In the rows, 128 means zero.
Each path below is one point turned by a fixed rotation once a step. After each direction that follows a path, write how fast that rotation turns it, in degrees per step (0 if it stays still).
Each turn is a multiple of 5 degrees from 10 to 175, or 0.
Each row of a path follows its step; steps can be skipped.

step 0: [134 127 128 136 144 136 128 126 130 140 125 125 128 124 132 129 129 125
 113 119 115 139 133 132 127 131 136 134 144 126 124 148 127 111 134 129
 134 143 123 118 130 129 130 131 134 128 127 124 132 132 125 131 127 106
 129 122 128 117 133 137 118 115]
step 1: [130 141 119 135 123 133 127 122 123 140 114 119 133 128 131 137 142 123
 131 125 127 142 122 112 136 135 131 134 141 136 131 133 132 130 120 125
 111 119 129 131 128 112 121 135 125 128 129 137 122 135 144 137 123 127
 133 120 133 122 124 137 134 136]
step 2: [135 123 137 121 114 126 120 134 132 139 129 130 127 134 111 128 125 120
 123 141 135 126 116 117 130 127 128 130 142 127 129 131 135 124 129 141
 110 132 130 120 132 138 139 132 120 120 131 119 129 123 122 122 106 125
 141 139 137 122 127 136 127 131]
step 3: [130 119 122 139 121 129 143 136 132 117 126 126 125 134 137 117 117 116
 127 122 133 119 127 125 126 124 119 121 135 129 135 123 132 134 134 128
 120 131 134 130 112 124 124 141 125 119 140 130 126 132 135 129 120 137
 115 139 150 137 141 129 132 134]
step 4: [127 113 128 123 134 138 136 128 125 122 132 128 128 142 118 144 116 130
 125 127 146 128 142 121 123 124 121 124 114 113 131 133 127 119 125 127
 131 133 128 128 134 133 126 141 143 125 118 140 120 122 128 126 121 143
 135 132 130 128 131 127 133 115]
step 6: [124 113 122 127 121 132 108 134 127 126 133 119 131 129 129 137 141 114
 128 140 114 121 133 134 127 120 115 130 119 122 123 128 123 131 134 122
 123 118 135 126 129 133 130 135 126 132 115 133 130 141 130 137 144 123
 139 124 120 132 113 125 125 118]
step 7: [127 137 141 120 111 120 126 117 125 130 126 126 128 123 133 126 127 125
 130 126 106 132 128 132 134 122 125 124 125 128 133 146 127 127 139 124
 132 134 144 135 121 135 117 126 119 129 118 117 138 128 125 132 134 140
 126 135 121 106 132 121 123 136]
step 9: [126 127 143 111 119 115 134 124 142 130 133 125 119 124 127 128 134 138
 127 116 130 132 128 137 134 142 150 110 134 138 122 137 127 130 131 129
 143 123 130 133 127 126 135 138 131 136 127 127 121 125 123 123 120 130
 135 127 138 140 127 131 134 122]
step 10: [123 127 129 124 124 119 131 132 114 124 130 125 110 122 142 132 134 130
 113 133 134 134 119 125 142 132 133 134 131 126 126 112 129 128 113 146
 134 124 134 125 120 124 132 123 139 120 134 128 122 131 139 114 141 125
 122 128 126 133 138 131 132 113]
step 11: [128 125 130 115 116 125 134 123 134 129 118 127 137 141 122 114 125 134
 117 125 130 119 118 137 134 139 116 133 135 122 146 122 127 128 110 132
 131 144 127 124 133 124 133 119 142 138 124 135 134 131 127 136 136 129
 134 117 123 137 123 129 128 130]
step 12: [124 135 134 125 136 122 122 138 120 135 122 133 134 146 136 114 123 124
 134 137 133 135 114 135 131 124 120 143 121 137 128 125 127 126 131 107
 128 133 137 133 137 132 139 128 128 128 146 138 130 131 131 120 123 131
 115 117 118 126 137 125 125 124]
Directions:
[129 130 131 130 127 129 132 130 130 131 125 128 130 126 127 127 126 126
 126 130 129 131 134 130 132 129 127 131 130 127 129 125 133 129 127 127
 129 126 131 127 127 128 132 127 132 127 128 127 126 127 129 127 125 127
 126 125 128 128 125 130 128 129] -> 35
[127 130 125 128 129 128 128 126 130 132 132 127 124 129 132 131 128 128
 128 127 125 128 130 129 127 126 127 126 127 129 127 130 130 131 126 125
 131 127 128 129 129 125 131 125 128 125 124 123 128 128 125 129 130 126
 129 130 128 126 127 127 129 130] -> 40
[129 127 128 130 129 129 125 129 128 127 127 129 128 122 130 129 128 131
 129 129 122 132 129 130 125 127 129 130 127 125 131 132 128 127 131 129
 127 126 131 132 129 129 125 126 127 133 126 126 128 126 128 127 127 127
 127 128 127 131 126 130 129 129] -> 45

step 0: [119 131 134 131 131 119 120 132 134 128 124 117 141 129 132 126 147 128
 121 122 133 131 113 134 136 124 129 118 126 122 148 130 135 133 130 113
 142 141 127 135 116 119 116 130 128 128 128 112 139 129 118 125 136 128
 127 140 120 124 135 128 130 127]
step 1: [121 132 125 125 133 131 130 144 128 122 130 111 120 132 128 116 130 124
 125 137 122 124 123 118 134 138 131 126 125 113 132 116 131 140 123 118
 118 130 134 138 140 141 118 117 124 131 125 127 128 132 129 114 144 125
 121 132 122 117 123 128 148 127]
step 2: [126 128 128 123 123 137 119 134 130 129 121 120 136 117 134 128 120 119
 124 124 129 145 123 128 138 136 126 123 131 128 114 118 117 112 135 107
 132 139 128 136 131 134 127 128 137 115 113 123 133 134 136 129 125 135
 133 131 114 112 121 122 133 130]
step 5: [121 124 127 126 145 131 120 135 130 134 114 121 130 121 147 125 120 123
 116 122 127 121 123 132 133 115 135 123 142 135 126 112 123 130 131 119
 132 125 137 132 137 127 128 122 143 142 126 147 133 141 129 136 133 126
 134 132 135 132 130 123 127 118]
step 6: [130 134 128 135 133 132 115 131 124 126 120 127 116 124 139 124 125 121
 123 134 137 138 120 141 123 139 119 123 132 125 142 130 125 138 128 128
 115 127 140 128 128 129 141 125 134 120 124 140 118 141 122 134 122 151
 129 115 120 135 136 138 134 125]
step 7: [124 137 138 124 122 117 117 128 113 119 140 130 131 129 135 127 120 122
 123 121 123 124 118 129 137 126 123 128 132 139 143 111 137 119 115 129
 133 122 132 136 117 125 140 116 138 119 119 130 131 124 120 132 141 141
 131 129 134 125 127 136 116 133]
step 9: [114 136 121 134 138 129 120 128 136 134 134 125 119 124 127 131 128 125
 122 138 127 134 115 124 123 124 117 119 117 123 138 124 118 132 120 121
 136 134 132 126 121 103 127 132 138 125 115 121 139 123 126 122 131 137
 135 123 126 118 133 130 127 106]
step 10: [124 126 131 119 111 116 121 130 128 117 127 109 113 117 130 127 138 134
 130 123 133 114 124 123 131 132 130 116 129 122 139 110 117 132 128 130
 128 127 131 134 131 121 123 132 126 125 124 126 126 134 117 114 143 135
 134 142 115 135 129 129 133 126]
step 11: [128 132 111 123 116 132 122 142 134 135 136 134 127 125 127 129 124 113
 121 130 125 139 131 119 123 123 130 134 130 126 133 114 113 126 130 130
 131 132 135 149 130 130 117 116 133 118 131 116 115 130 137 120 138 133
 122 127 110 122 120 136 130 128]
step 12: [130 119 123 137 121 132 115 131 127 119 125 137 124 117 121 115 126 130
 114 129 130 126 127 119 137 131 133 121 140 133 122 127 124 124 125 124
 140 145 127 142 113 120 112 125 134 138 127 130 140 131 122 129 118 134
 131 139 116 113 136 127 126 129]
step 13: [124 123 122 128 140 132 132 129 133 108 120 121 118 118 140 119 141 109
 127 118 131 139 126 128 119 126 136 129 127 125 137 137 140 135 124 130
 131 124 137 133 124 121 109 116 119 123 128 120 131 141 121 125 131 135
 127 141 127 123 124 127 139 127]
Directions:
[126 125 124 124 129 125 130 128 128 133 129 129 128 128 131 125 125 128
 129 128 127 128 130 126 128 127 127 130 130 128 126 127 129 130 126 125
 126 125 127 131 128 129 131 129 129 124 130 130 130 129 131 123 129 128
 126 133 128 129 126 126 126 131] -> 115
[127 126 131 126 128 126 128 126 127 128 128 126 124 128 130 128 124 126
 135 126 129 130 129 129 127 130 128 124 127 125 123 126 124 129 130 127
 126 128 134 128 129 128 128 129 126 127 125 127 127 128 127 129 128 132
 128 127 129 130 128 129 126 127] -> 90
[128 126 126 130 128 127 129 131 128 128 133 130 128 127 132 130 130 129
 130 129 127 127 123 131 126 124 127 131 128 127 128 130 124 131 129 124
 126 128 128 127 131 127 125 127 127 128 132 125 125 132 125 130 128 127
 128 126 128 128 129 129 129 132] -> 140
[123 127 132 122 131 127 128 128 130 129 127 126 128 126 127 128 130 130
 126 131 127 130 127 126 126 126 127 126 124 127 130 129 127 128 129 127
 126 128 127 128 132 129 130 125 130 130 129 131 126 127 124 129 126 125
 129 130 124 130 127 130 127 127] -> 80
[129 129 129 129 125 125 125 127 127 129 132 129 132 133 126 126 129 127
 130 130 127 129 129 128 128 127 132 130 130 127 129 127 131 129 129 126
 128 132 132 131 130 124 128 128 125 129 131 129 128 127 130 132 127 126
 127 130 127 129 128 129 127 125] -> 95
[129 124 126 128 127 132 126 125 129 130 128 128 127 129 126 130 130 127
 129 127 130 126 129 123 126 130 132 127 129 124 128 131 129 127 128 123
 131 128 128 131 130 129 126 128 129 129 126 125 128 128 126 127 129 127
 129 128 125 125 124 129 130 130] -> 35

step 0: [130 111 128 143 139 131 117 147 118 132 130 114 138 126 124 127 118 131
 121 127 128 120 134 116 107 118 126 143 131 130 129 123 125 134 123 120
 122 131 136 125 124 130 123 116 138 138 137 116 129 131 136 135 128 123
 131 127 137 131 122 130 127 127]
step 2: [125 123 126 129 139 130 122 123 133 126 119 128 133 136 127 124 141 128
 131 138 124 139 136 123 129 127 127 130 126 122 127 124 137 140 111 137
 125 126 141 120 116 108 116 121 148 130 128 126 126 127 116 127 133 128
 146 133 135 131 113 135 133 140]
step 3: [141 130 134 134 147 134 130 136 125 133 132 107 134 138 133 131 117 134
 131 120 143 127 128 133 121 122 134 125 129 129 132 125 128 123 145 128
 136 135 133 122 138 132 125 121 139 136 122 132 143 135 136 140 117 119
 139 132 134 135 120 121 131 120]
step 5: [137 121 133 121 128 141 134 124 121 136 125 115 137 151 122 125 118 124
 128 145 125 132 130 132 120 127 124 118 124 125 132 119 123 137 118 126
 135 121 127 121 122 113 134 124 141 139 128 135 119 123 126 136 111 136
 137 130 128 132 125 134 127 139]
step 6: [117 128 128 124 124 130 133 137 121 127 131 120 135 120 131 137 119 141
 126 123 135 122 119 127 123 146 121 124 115 140 134 120 144 125 139 135
 127 135 134 121 130 134 130 120 127 144 123 133 137 133 132 128 119 121
 141 124 120 128 128 119 151 119]
step 7: [119 117 136 115 132 126 133 128 121 134 117 130 131 148 121 129 135 123
 135 121 120 128 126 132 132 119 127 129 122 121 111 128 124 127 124 133
 128 134 135 142 126 117 129 124 114 122 130 128 121 126 112 115 114 139
 138 124 114 123 118 121 133 125]
step 8: [126 123 119 128 131 126 134 120 129 134 130 108 139 138 128 128 126 116
 128 125 127 121 123 127 126 137 134 134 123 130 137 126 144 136 135 128
 129 126 122 117 123 118 140 132 124 123 125 135 118 133 138 152 120 136
 137 131 127 136 130 149 142 129]
step 9: [114 129 132 114 133 127 137 134 115 139 129 137 131 130 139 132 113 130
 128 125 130 133 121 129 139 137 124 127 121 132 137 139 116 129 138 134
 130 151 128 109 133 137 122 128 117 124 135 119 126 132 126 120 131 128
 142 127 119 123 125 123 134 120]
step 10: [127 128 144 112 114 133 132 125 127 129 117 126 133 138 121 133 142 111
 136 119 137 117 128 139 128 125 133 130 131 120 133 120 126 123 112 122
 139 118 136 128 122 126 123 138 119 124 129 130 114 121 128 127 134 136
 130 128 125 124 117 139 139 116]
step 12: [119 110 130 120 135 129 125 131 111 127 130 131 124 127 130 134 129 128
 131 115 119 124 127 126 126 130 125 135 123 126 123 129 114 124 122 118
 136 138 131 126 140 136 111 137 124 135 135 122 118 119 138 121 141 121
 133 115 116 122 145 132 137 121]
step 13: [128 145 127 125 122 127 129 131 132 138 116 131 127 124 123 132 141 121
 129 133 117 120 121 137 121 128 140 146 133 123 116 103 127 135 123 127
 123 122 131 119 127 135 129 137 127 125 135 126 115 127 129 136 127 130
 130 120 124 126 107 140 125 134]
Directions:
[129 125 130 127 130 124 124 125 127 129 126 129 127 128 128 130 132 130
 126 130 127 126 130 126 131 127 125 127 125 128 128 132 123 130 125 130
 130 127 126 128 127 129 127 130 127 131 126 128 127 127 123 129 129 127
 128 127 128 131 127 126 131 127] -> 140
[127 127 125 129 128 127 128 130 129 127 127 127 131 125 131 133 126 129
 129 128 128 127 132 129 123 125 127 130 127 130 131 128 129 131 129 127
 131 128 121 126 126 126 127 129 130 129 126 129 128 129 128 131 124 131
 129 130 130 129 128 127 125 127] -> 130
[132 126 129 128 127 128 128 125 130 125 128 127 129 129 129 126 126 131
 125 122 131 127 124 132 127 127 127 127 129 124 125 129 129 126 128 130
 131 126 125 127 127 131 126 131 128 131 125 130 125 128 131 129 127 128
 128 125 127 129 127 131 128 129] -> 155
